In the rows, zero is written as 128.
A single turn carries every row of the set below to another of its rows. Some are shown first; where does it send the rows asked next?
ruta: [161 123 129 136 134 137 144 137 140 101 109 138 128 140 127  84 141]
Bofit: [140 118 162 130 133 146 111 102 122 150 127 175 142  88 156 121 108]
gog: [147 111 148 144 135 163 120 109 133 149 128 172 134  75 164 117 100]
zamib: [126  86 115 156 153 114 129 148 150 116 114 123 143 123 129  84 114]
Vudib: [146 100 130 120 135 137 137 116 128 140 104 135 143 159 121  82 132]
fov: [129 117 142 145 157 154 117 105 117 142 122 162 137  83 179 117 105]
rubu: [139  89 116 124 144 132 129 115 119 142 111 128 138 149 112  93 131]
bemol: [130 103 131 128 151 152 149 114 159 105 102 113 139 107 107  95 123]
bida: [119  92 111 148 146 115 121 147 148 118 108 120 139 120 125  92 103]
Lin: [125 101 112 158 145 120 138 155 153 129 103 121 153 126 127  88 111]
fid: [124 127 155 131 153 156 123 110 119 139 127 171 137  82 159 119  95]
ror: [156 120 136 129 129 136 133 131 150  89 102 130 123 135 140  81 134]
fen: [137 122 143 141 155 159 120 103 117 135 123 164 130  85 180 118 110]
binod: [136 109 149 148 140 144 105 103 128 149 120 164 142  81 175 120 111]
risi: [156 115 126 123 136 132 126 132 133  88 114 134 114 132 127  88 137]
dukek: [146 100 118 138 140 132 141 132 127 145 109 135 146 155 118  87 131]
Vor: [148 109 146 143 134 160 119 110 129 153 129 174 132  82 164 117 101]
dulo: [125 106 138 132 146 148 151 119 169 117  93 115 152 117 116  88 115]
fefa: [149 113 149 141 134 162 118 111 131 146 131 175 130  80 164 116 103]
dor: [146 118 156 142 137 151 110  99 130 136 120 166 136  77 175 118 117]
posan: [128 126 152 129 150 153 121 110 113 144 130 176 137  91 160 120  98]
pesag: [143 110 147 144 134 158 117 114 131 150 129 174 133  77 166 117  99]
Reg: [130 119 163 136 136 148 115 104 134 144 123 170 146  78 155 122 100]
Vevug: [133  99 139 135 155 145 158 123 159 106 112 121 145 113 104  88 127]
timu: [125  96 116 149 138 114 122 146 149 128 100 123 148 137 138  83 107]
suvi: [137 115 133 142 148 150 160 129 164 109  99 117 148 113 113  88 128]
gipug: [159 106 129 136 141 127 134 134 137  90 117 136 121 134 130  80 142]
les: [141  87 126 131 146 129 142 122 124 139 118 137 145 149 107  84 132]

fov turns into fid
Lin turns into suvi
Where do these go?
bida turns into bemol
les turns into zamib
fefa turns into Vor
binod turns into Reg
ror turns into Vudib

A single turn carries every row of the set below to another of its rows. Some are shown first; where does it send the rows asked next?
fano: [152 125 148 123 109 159 123 120 134 116 124 120 160 101]
Rovug: [137 144 121 134 138 160  94 111 116 130 111 134 117 100]
pes: [144 101 114 126 155 137 112 122  98 161 110 159 189  95]
desiz: [169 146 161  99 155 126 101 134 130 147 143 138 157  91]
nelit: [140 137 127 133 127 161  90 141 124 141 129 132 145 127]
pover: [165 156 106 116 149 152 112 145  93 131 118 156 170  86]
Zedef: [163 118 131  82 168 138 118 113  83 152 118 153 133 100]
ruzu: [138 134 144 114 131 167 133 118 115 113 114 120 139  78]
redu: [174 130 138 113 123 113 107  94 140 139 129 137 137  69]
kemak: [184 130 131  87 158 128 112 119 101 169 127 168 144  95]
Lorid: [144 113 114 116 153 159 106 107  92 133  99 148 184 100]
bemog: [134 136 152 109 159 158 136 125 113 142 114 135 142  60]
rer: [154 139 132  85 119 145 121 148 120 136 147 115 161  82]
rilaz: [125 103 122 137 124 147  96 125 130 172 123 138 157 112]
Lom: [132 101 161  98 169 128 114 114 112 150 127 124 152  88]
Pefeb: [157 112 152 133 112 138 118 116 148 146 128 133 173 100]
dedus: [156 124  95 138 143 122 122 118  95 143 109 163 146  71]
Teda: [174 100 114  87 112 135 113 112 108 159 128 148 162 115]
Belib: [143 155 119 115 148 159  98 136 127 180 121 155 149  71]
keso: [172 141 115 134 139 133 104 149 107 140 128 159 179 111]
mugi: [163 116 117  89 141 139 124 121  81 132 123 140 120 108]
Nat: [145 103 138  87 124 144 109  98 131 150 125 120 175  77]
Femu: [160 119 152 136 133 122 124 126 145 169 128 151 162  77]
visan: [127 137 125 114 159 173  94 106 115 158 103 146 141  80]
kufof: [142 117 131 112 132 116 131 127 110 130 135 118 117  72]
kof: [187 113 118  95 127 119 112 107 114 171 126 164 149  97]
vuz: [141 127 108 138 122 134 105 129 131 182 124 154 138  77]
Daka: [169 113 114  84 116 145 120 130  94 138 132 135 146 121]
sumul: [163 121 103 146 131 127 109 107 101 121 108 154 147 100]
nifit: [149 136 154 123 160 136 134 135 128 167 125 152 152  57]

ruzu turns into bemog
keso turns into sumul
Where do these go?
Zedef turns into kemak
rilaz turns into nelit
Nat turns into rer

A single turn carries every row of the set below to another of its rows. Some are shown first; where does it send the rows asked next?
Gel: [152 135 145  90 129 137 137 128 113 104 134 144]
sof: [109 115 115 118 141 115 108 155 103 104 129 143]
Giz: [135 127 150 158 131 136 134 117 100 102 113 168]
nosem: [118 148 133 148 110 108 135 147  95 134 102 144]
vageb: [124 109 129 127  97 140 145 107 139 116 121 135]
gitum: [114 110 126 140  99 141 138 113 133 106 120 118]
fuvi: [128 161 126 149 107 116 145 151 109 114 116 130]
lumur: [114 144 132 137 156 137 107 127 156 111 126 142]
Kolu: [118 112 136 112  95 139 143 110 135 118 129 132]
gedu: [149 146 136  97 133 145 131 128 137 111 125 160]
rara: [133 126  92 123 143 116 123 113 105 126 129 108]
Kubom: [124 126  96 112 132 117 128 126 109 140 107 112]
Mobu: [113 104 116 112 122 114 100 146 109 113 132 135]
zega: [115 107 122 116 138 117 101 138  91 113 140 134]
Veka: [140 134 101 117 150 120 127 112 108 122 125 104]
rasav: [125 149 153 119 111 117 136 104 133 142 120 115]
kofa: [123 133 111 109 154 120 134 113 122 123 118 102]
kipi: [125 134 130 149 149 136  97 120 152 108 113 146]
sori: [157 162 101 122 125 126 118 124 112 128 136 160]
nuru: [ 87 133 130 148 134 104 129 112 122 135 129 158]
kemi: [110 138 126 148 152 109 114 101 122 147 113 156]
Lirot: [158 165 124 116 126 127 107 117 114 140 117 154]
manu: [155 155 104 130 120 124 115 116 102 128 134 165]
Nivuf: [126 122 151 158 130 127 116 136  90 101 108 150]
nonur: [123 136 137 147 160 138 105 117 143 109 112 154]
nas: [141 132 149 164 131 141 124 124  95 101 110 144]
loru: [132 161 133 154 112 110 136 151  98 115 120 133]
zuz: [138 115 155 153 130 126 125 125  90 103 108 151]
dok: [124 153 158 136 113 110 122 100 127 127 146 122]
mupe: [150 146 109 123 138 125 102 104  96 129 130 164]
Kupeb: [110 114 127 134  89 141 132 111 133 120 136 133]
vig: [106 139 122 152 159 108 138 103 130 132 129 146]
Fila: [149 141 144  94 138 133 135 136 131 109 125 158]
bezi: [135 163 161 135 107 124 118 106 124 121 130 121]
vuzo: [113  97 112 116 119 121 108 138  99 112 126 129]
tiv: [121 137 126 132 142 138  93 113 155 110 134 149]
zozo: [147 138 131  96 133 144 150 128 120 113 131 160]
Kure: [128 153 111 137 106 124 148 150 101 115 107 140]
gofa: [ 97 133 117 144 153 103 139 109 125 133 132 152]
Maz: [122 148 156 132 107 110 138 102 125 131 147 122]

rasav turns into Lirot
sof turns into gitum
fuvi turns into Veka
Where do these go?
Kupeb turns into zozo
nuru turns into Kure
zuz turns into Mobu
Maz turns into sori
Nivuf turns into vuzo

A single turn carries every row of the set below to another of its rows. Some are shown first; where does it send the rows asked next?
bogi: [133  88 120 143 138 139 115 131 127 146 134 163 130 141 110 116 129 134
  83 134 140 129 100 126 142 139 127 167]
Peg: [120 138 133 107 125 117 126 114 132 126 130 132 138 124 125 127 152 133
 177 145 152 116  82 129 160 153 125 138]
Besi: [117 126 120 130  99 131 101 164 117 126 114 143 125 119 103 121 164 134
  94 141 135 169 130  98 149 150 134 149]
bav: [155 108 103  85 138 134 127 136 130 146 135 151 155 122  98 130 150 107
 112 122 130 154 114 107 143 134 137 107]
Riz: [112 114  83 116 114 146 131 145 154 125 119 129 147 134 120 120 137 134
 163 146 149 148 133 117 114 164 118 153]
Puver: [101 141 106 151 120 141 134 128 132 107 116 147 125 148 112 131 152 147
 102 136 143 144 124 120 133 158 176 131]
gam: [109 140 109 114 105 107 132 118 156 119 125 169 136 107 138 120 126 139
  96 127 141 134 121  98 126 148 133 169]
kis: [ 99 128 136 113 126 123 130 125 143 104 117 145 149 118 131 134 128 126
  99 145 155 109 149 131 116 151 162 152]
donu: [121 120 124 107 108 178 122 136 157 128 137 117 131 116 123 125 149  80
  98 120 160 128 142 134 167 122 123 122]
pas: [106  96 108 107 108 147 155 129 121 104 149 130 123 120 138 108 131  87
 109 147 144 148 122 117 168 149 117 106]
sevak: [121 123 115 138 130 143 118  94 145  96 128 128 127 127 133 127 155 124
 150 138 140 130 131 121 110 128 127  96]
guz: [121 139 131 135 120 152 134 139 156 122 120 139 140 141 118 129 145 115
 110 132 150 122 100 126 201 120 125 101]
lunu: [130 149 124 133 135 103 133 101 148 118 138 135 164 117 135 137 143 116
 141 147 165 104 100 131 158 138 136 119]
kevub: [ 98 117 102 130 131 140 105 118 163 137 125 150 121 104 114 128 121 134
 114 169 148 156 104 123 135 127 143 169]
Tovo: [153 145 135 115 134 122 119 113 156 128 122 125 155 124 102 127 151 138
 136 147 147 128  82 113 175 142 138 129]
miful: [109 138 132 122 118 136 147 113 140 118 124 117 125 118 144 151 183 102
 145 142 169 146 107 151 148 135 124 112]
sasef: [120 127 114 121 127 133 133 118 132 121 119 133 125 122 117 127 152 122
 143 135 145 176  93 123 214 148 127 136]
gafo: [128 107 109  86 110 137 128 116 123 152 127 159 139 113 131 102 133  93
 122 143 154 147 129 124 152 128  90 160]
visof: [127 133 103 125 140 142 105 154 130 135 122 145 143 126 106 139 120 117
 105 155 118 138 105  89 141 129 150 157]
gumu: [123 125 118 161 122 130 131 135 135 115 149 137 127 132 120 122 155 126
 166 137 152 154 116 126 103 133 123 129]
tavad: [121 114 114 126 140 138  83 123 150 104 134 141 110 132 129 122 123 122
 161 124 122 141 115 117 171 137 133 136]
dig: [120 130 114 166 119 139 127 148 148 132  90 142 122 125 133 128 131 115
 143 119 156 126 151 125 141 149 131 162]
Dos: [ 93 122 131 121 134 163 123 116 131 139 115 126 121 141 117 131 176  95
 151 146 160 158 109 126 164 131 109 117]
zigi: [130 123 112 104 119 148 125 123 146 150 132 129 134 133 131 135 151 131
 109 136 164 175  89 125 198 129 143 119]
Gimoz: [ 87 118  89 134 116 133 101 143 111 131 130 126 119 125 132 136 150 113
 129 142 158 157 141 140 136 164 118 158]
nevef: [107 125 109 144 138 127 118 123 129 125 144 127 133 142 154 111 114 132
 115 149 141 171 135 121 140 139 144 178]
zesuf: [135 131 139 141 108 107 116 113 150 122 154 126 134 117 114 142 143 145
 102 112 149 120 140 121 125 161 149 134]
ruda: [125 117 130 131 111 146 129 111 144 129 154 140 131 125 137 126 152 136
  91 139 171 112 142 121 118 132 118 174]
mokik: [124 132 107 119 119 118 163 116 110 134 124 120 138 107 138 126 173 112
 101 113 159 118 127 128 149 149 117  99]
Biru: [116 137 119 152 134 120 118 139 132 105 107 133 144 128 134 129 153 102
  76 136 157 154 152 130 120 154 123 141]
moti: [122 116 139  96 153 135 132 117 135 124 131 158 143 114 123 145 137  99
 112 153 156 130 149 145 140 102 128 121]
Laku: [122 115 101  89 124 143 135 114 136 131 140 163 153 126 124 104 149 108
  92 141 171 152 125 165 139 123 133 136]
Rokat: [125 122 137 150 118 141 122 146 150 146 120 128 136 140 138 126 152 134
 112 155 142 158 131 129  96 120 131 147]
Vivum: [114 115 117 130  98 118 113 130 120 163 127 141 139 139 133 125 136 148
 105 112 127 141 135 113 125 161 147 157]
midud: [113 121 114  99 125 169 135 125 116 124 118 143 124 146 100 122 144 112
  97 110 122 129 125 130 165 146 102 111]
govor: [117 139 125 121 119 138 157 121 129 113 131 103 128 117 156 121 138  98
 123 122 159 106 113 129 183 146 120 123]
mif: [115 125 138  92 125 149 141 101 129 147 113 112 123 137 155 145 160 111
 140 132 165 148 104 133 153 147 101 127]
fizen: [153 117 122 121 118 113 109 119 146 112 134 120 117 101 128 129 137 140
 106 118 116 106 127 111 144 144 150 112]
gufeb: [120 128 112 141 114 134 125 146 140 132 133 104  99 127 135 153 137 116
 120 164 134 140 122  89 137 168 142 153]
Kosu: [106 115 120 114 106 163 139 110 128 140 124 104 129 139 115 125 157 115
 138 133 149 132  90 117 175 164 127  98]
lamik: [121 111 114  60 125 135 135 119 138 115 154 138 136 120 132 121 142 115
 148 133 152 154 148 119 157 152 117 147]
rar: [118  95 107 131 115 152 128 123 134 127 158 144 135 150 138  98 153 113
 129 135 162 157 100 106 116 154 126 169]
Sagik: [128 126 140 149 150 125  97 126 125 121 142 134 114 131 102 129 117 129
 132 131 127 151 110 110 159 145 136 168]
tid: [132 131 130 119 120 115 158 111 117 137 113 154 145 114 160 133 142 118
  98 119 163 133 111 127 177 119 123 111]
rudip: [140 146 130 123 115 108 136 112 132 138 115 135 141 111 125 160 160 111
  93 108 142 124 112 121 180 146 126 115]
geti: [124 129 126 109 130 124 122 143 155 121 138 134 124 123 127 124 146 115
  93 128 152 149 115 121 221 145 133 132]
sul: [117 127 103 121 132 136 127 123 156 143 106 137 130 118 131 124 147 115
 123 130 142 143  96 128  79 153 129 158]
nagak: [130 115 128  68 120 141 121 113 137 146 143 145 136 133 120 125 149  99
  76 154 141 152 106 120 135 143 114 143]

Tovo turns into lunu
Sagik turns into zesuf
Where do these go?
geti turns into mokik
gufeb turns into Puver
sasef turns into rudip
gafo turns into nagak
rar turns into bogi
tavad turns into fizen
Biru turns into Gimoz
Rokat turns into nevef
guz turns into govor
tid turns into mif
sul turns into kevub
moti turns into lamik
donu turns into pas
kis turns into Riz

A single turn carries every row of the set below to another of its rows. Some are shown first; where does it send the rows asked next?
fedo: [140 142 142 176  97 127 130 127 117 142 127 157 121 162 113 117 128 137
 140 126 122 117 145]
lop: [134 129 156 141 130  95 130 121 144 151 137 116 142 167 142 121 133 151
 140 121 133 129 143]
Gez: [149 123 117 129 123  95 113 128 120 146  92 156 148 130 125 150 131 147
 128 120  94 140 132]
fono: [134 133 114 140 168 136 120 127 136 134 128 155 154 124 130 157 128  94
 145 125 126 115 134]
Von: [117 140 141 116 129 116 139 146 139 136 124 111 136 134  93 124 146 124
 118 141  84 138 115]
Sava: [130 149 153 104  92 156 133 122 146 137 130 115 117 137 118 105 123 144
 139 128 112 136 112]
mis: [106 131 160 156 127 126 124 150  96 148 134 143 110 138 113 159 118 153
 164 115 138 126 131]
sos: [115 124 140  83 148 137 117 135 124 100 110 133 109 120 148 127 131 132
 147 123 132 136 137]
firim: [141 142 114 157 124 133 119 136 124 159 112 166 143 107 143 121 141 135
 153 152 110 121 121]
Gug: [126 115 155 112 117 146 119 138 135 108 134 136 134 116 128 146 132 138
 153 144 166 143 120]
depu: [135 122 131 113 150 135 111  99  95 136 129 145 117 116 135 136 141 141
 139 124  94 134 167]
pobe: [104 160 140 119 130 142 133 141 121 134 127 121 136 145 113  85 108 119
 163 123 113  94 135]
nafa: [152 137 136 118  75 109 125 143 132 138 116 152 116 151 126 138 124 122
 172 118 116 139 124]
Mefo: [117  93 135 134 137 101 115 141  87 119 127 114 129 132  95 118 114 143
 160 138 108 126 132]
pamul: [108 115 165 113 129 147 122 108 131 119 134 138 126 117 154 139 120 111
 154 104  92  99 133]
feg: [153 113 113 138 125 111 107 136 115 134 115 138 141 134  94 119 101 134
 173 127 129 158 125]
zivu: [110 140 136 119 125 138 102 118 117 127 128 115 125 106 114 113  96 121
 121  90 103 114 117]
silep: [115 124 154 130 117 136 124 112 144 126 146 138 122 175 124 141 108 138
 130 135 115 104 105]
bemu: [125 142 142 126 139 113 123 142 107 157 103 109 146 143 142 124 158 134
 111 129 137 120 141]
sesi: [122 141 124 125 112 165 128 160 115 115 113 143 154 150 113 112 137 113
 164 127 108 117 161]
Pabev: [130 137 114 127 151 133  95 117  94 133 126 139 112 101 116 153 124 125
 157 135 106 110 104]
Lil: [122  94 152 134 111 144 138 126  91 123  96 128 130 132 143 121 115 102
 135 123 120 112 151]
pidif: [110 128 143 131 142 128 125 132 136 155 140 117 168 133 112 166 118  99
 161 104 110 128 121]
Marug: [150 141 124 127 134 166  96 134 107 129 137 112 134 136 128 140 168 134
 152 126 127 124 110]
Lebu: [124 119 140 112 101 118 113 121 137 128 109 145 186 112 113 147 123 138
 160 129 108 113 142]

Marug turns into Von
pobe turns into feg
fedo turns into Pabev
Where do these go?
nafa turns into depu
sesi turns into Mefo

